Each path below is one point turned by a fixed rotation once a step. After each direction that follows a path, write how fast that rotation turns it, in deg/step (0 if it stays still).
Each turn is a multiple of 5 degrees from 10 to 175, or 0.
Each row of a path follows its step; steps can be skipped.
path 1
step 11: -10.2 42.5 -2.2 3.5 -9.5 -4.2 -0.7 -4.5 8.2 -29.0 3.2 -0.9 -29.5 -20.9 -20.4 16.9 13.5 -10.5 -19.3 -15.1 3.0 -0.6 8.5 11.1 -53.8 9.2 -44.0 5.6 4.0 32.5 -1.7 15.2 10.1 11.5 2.2 21.1 7.1 -17.4 10.3 -7.4 18.9 3.4 -20.5 1.3 7.1 -0.5 -41.4 4.3 3.0 7.9 -16.5 23.1 -10.1 3.5 0.2 -9.8 18.0 -33.7 -52.3
step 13: 17.1 20.5 23.5 14.5 -23.7 14.7 -33.1 -6.6 7.7 25.0 17.1 13.4 6.3 -22.4 -13.4 -15.7 -0.1 22.9 21.9 -2.9 -6.7 25.6 -0.6 -11.9 -10.6 41.4 -9.6 -17.6 0.7 0.6 -41.3 -7.4 -3.3 0.1 26.7 -38.5 -12.5 -3.9 3.8 -30.3 -10.4 -3.1 -5.0 -8.6 -20.6 -44.8 -18.2 -11.1 -29.2 11.5 8.5 -29.6 -12.3 -11.2 -31.6 -4.8 -10.3 6.6 -20.3
step 15: -32.7 11.6 -1.9 -22.0 28.6 -0.3 7.1 17.6 -3.4 -7.5 15.2 1.9 -8.8 16.2 -4.7 2.0 -3.7 25.4 6.0 19.3 0.9 31.4 -4.2 30.1 12.0 18.7 -36.2 29.8 2.6 7.5 -3.1 9.0 6.8 14.0 -24.8 0.8 2.2 18.0 37.5 -12.5 3.2 1.6 -25.3 16.4 -13.7 -13.2 -29.4 18.1 -9.4 66.8 -7.1 25.6 10.0 -25.0 7.5 -22.4 8.0 -8.3 -12.1
step 21: -24.7 6.5 -6.3 -10.6 10.3 -20.8 -37.0 41.2 -9.0 24.9 15.5 19.1 3.5 4.8 17.6 -1.6 -21.2 -3.9 -42.5 -10.4 -24.7 19.4 -5.0 15.8 -23.3 14.0 18.8 18.1 -11.2 1.9 -19.4 -4.8 14.7 19.5 -18.4 -11.0 10.2 -20.3 21.1 -13.5 -10.3 -5.8 4.9 24.7 -0.4 -21.1 -39.4 1.1 -27.6 15.0 -3.4 8.0 32.6 25.3 12.3 -21.9 -5.0 -36.3 -7.4
step 27: 16.8 13.1 12.3 -10.7 -8.9 -10.2 10.8 8.8 -15.1 -0.1 17.1 3.3 -12.5 15.2 -44.3 -23.6 -0.7 25.0 22.1 -25.9 -15.0 46.3 31.1 25.0 -20.2 -9.7 -1.9 21.6 -12.2 12.8 -33.7 -3.0 16.1 20.4 -0.3 -14.7 -15.4 -12.4 19.9 -4.9 -34.2 6.8 -17.1 14.5 -24.2 3.2 -40.7 -3.7 -12.8 -3.7 -7.2 43.7 15.7 11.1 12.1 -7.2 -0.3 -8.2 -17.0
step 31: 20.7 29.0 -5.5 10.1 -7.0 7.0 -14.8 7.9 10.0 0.2 12.8 -30.1 -3.8 -30.7 -0.5 4.9 27.1 17.3 22.0 -15.0 -11.5 36.5 17.9 4.9 16.6 24.6 -28.4 -3.4 1.8 2.5 -15.2 -1.6 20.8 10.1 -1.7 -15.8 -18.5 -26.0 15.3 -4.1 1.9 -38.1 -13.6 25.2 -16.5 -35.2 -37.0 -5.8 -7.6 21.6 -32.5 -24.4 -22.0 -20.6 1.5 -17.0 -15.3 -32.6 9.6
step 40: -20.0 19.9 20.2 -6.3 14.7 -10.8 -12.3 16.4 -4.7 -17.9 -18.8 16.3 -3.4 -18.5 -37.4 4.8 0.3 6.1 -7.6 4.5 27.8 34.4 0.0 9.2 -41.2 32.0 -16.1 -1.6 -19.7 -2.7 -8.7 7.3 13.7 13.3 13.2 -20.2 37.3 -8.8 6.8 -26.4 -15.0 -2.1 -32.6 -6.7 -8.3 15.8 -4.6 -6.1 -37.7 31.1 14.7 15.7 -3.9 -33.4 -17.0 -17.0 -10.8 -7.6 -38.3
step 41: -12.8 1.0 10.2 24.1 0.2 -16.2 19.3 8.9 33.2 -6.8 26.7 -18.2 -19.0 7.7 14.3 -11.6 22.4 7.5 -19.8 4.5 -17.2 14.2 -33.1 2.7 -32.5 16.0 -1.2 9.9 -21.9 8.6 -2.0 -22.0 12.1 -4.0 -46.3 -10.0 -16.5 -4.7 5.3 -7.9 3.6 9.1 0.7 24.3 -48.0 0.8 -46.0 5.7 -12.6 28.2 1.4 21.3 10.4 -22.6 -38.1 8.5 10.1 18.6 0.4
Directions:
0.3 1.3 6.9 2.3 1.1 -2.9 6.4 -7.9 2.8 7.4 2.5 -3.3 -1.5 7.1 1.3 7.3 3.6 4.1 -0.2 -0.8 5.8 7.4 -0.3 5.9 0.7 -3.9 -1.1 -1.1 8.7 3.7 -6.7 -8.2 -4.9 -0.9 11.5 6.7 -0.9 -1.8 -3.5 -3.8 -1.3 4.7 -14.7 -1.0 -2.8 -5.8 -8.1 -4.2 2.8 2.9 5.3 3.3 1.6 -10.5 -0.8 7.2 2.0 6.5 -0.7 -> 25
5.1 -4.5 -2.0 -3.9 -4.5 -7.8 0.3 -4.9 0.8 -5.9 1.6 1.4 -1.5 -5.9 -4.6 -15.1 5.4 4.0 5.1 -4.6 2.1 2.6 -0.1 0.5 1.8 0.7 1.7 2.2 2.4 4.2 -11.7 -1.9 -2.6 -1.4 -6.0 -0.1 -9.1 2.0 -10.8 -2.9 -3.0 1.8 8.7 13.8 1.0 0.4 0.0 -5.4 -0.4 2.5 -1.0 4.4 -6.5 -3.7 -2.3 1.4 -2.8 6.4 10.8 -> 100
8.7 10.5 -8.1 2.8 1.8 -8.0 1.8 -0.5 -9.5 -7.0 4.4 2.1 0.0 -4.8 5.9 1.9 -2.0 3.5 5.8 1.6 -0.6 -3.8 -1.8 6.9 0.7 -2.7 -4.2 -1.8 1.7 8.3 -1.7 2.0 -1.0 8.0 9.7 -2.5 -4.7 2.3 -0.3 7.5 3.7 -1.0 -5.4 -2.0 -4.2 10.5 4.1 7.1 -0.5 3.6 -12.5 1.9 7.4 -2.8 4.7 -1.9 -7.1 3.8 0.6 -> 90
-1.8 2.3 7.0 3.6 -1.4 -2.6 2.9 0.9 7.7 -0.6 -4.0 6.7 10.2 5.0 2.2 4.4 -1.2 2.1 -5.1 -6.6 2.3 -3.5 -2.2 6.8 -4.0 5.6 -7.7 -7.9 1.0 8.0 -7.9 -3.0 6.2 -0.9 -6.3 -4.0 3.2 -11.6 -4.4 -1.2 2.2 -4.3 1.1 -2.5 3.6 -2.6 6.1 -10.5 5.2 4.9 -7.1 -0.4 0.4 10.0 1.5 1.9 -10.6 -1.7 -0.5 -> 40
-11.8 0.1 -3.1 -1.8 -0.1 3.2 9.3 -8.8 -5.8 -14.4 3.5 2.5 -1.9 5.0 6.6 -1.1 1.2 3.1 6.6 -2.2 -12.4 1.3 -5.7 2.3 -2.8 4.1 -5.4 0.8 3.4 -0.9 9.2 -0.4 -1.3 -9.5 0.6 5.9 2.5 -7.1 -2.8 -10.7 -2.9 -3.9 -1.6 4.1 -4.8 4.2 4.6 -2.5 -6.2 -3.4 0.0 4.6 0.2 -1.6 -1.2 0.4 1.4 -5.5 -2.6 -> 85
-4.1 2.1 0.7 -2.5 -12.7 -2.6 0.4 -3.2 3.4 0.6 -5.7 -2.4 -1.2 0.0 -11.3 4.1 8.1 -2.3 3.2 -1.4 -3.8 3.2 4.0 -3.8 -0.5 -3.2 -2.0 -6.1 -6.3 -4.1 -8.6 -4.1 -3.8 -9.1 4.2 5.9 7.0 1.8 8.1 6.6 -2.6 4.2 6.1 -0.7 -6.4 -0.8 3.2 -0.5 -2.6 -0.7 -18.5 3.5 3.2 -1.8 0.3 -3.1 2.8 1.8 -6.1 -> 160
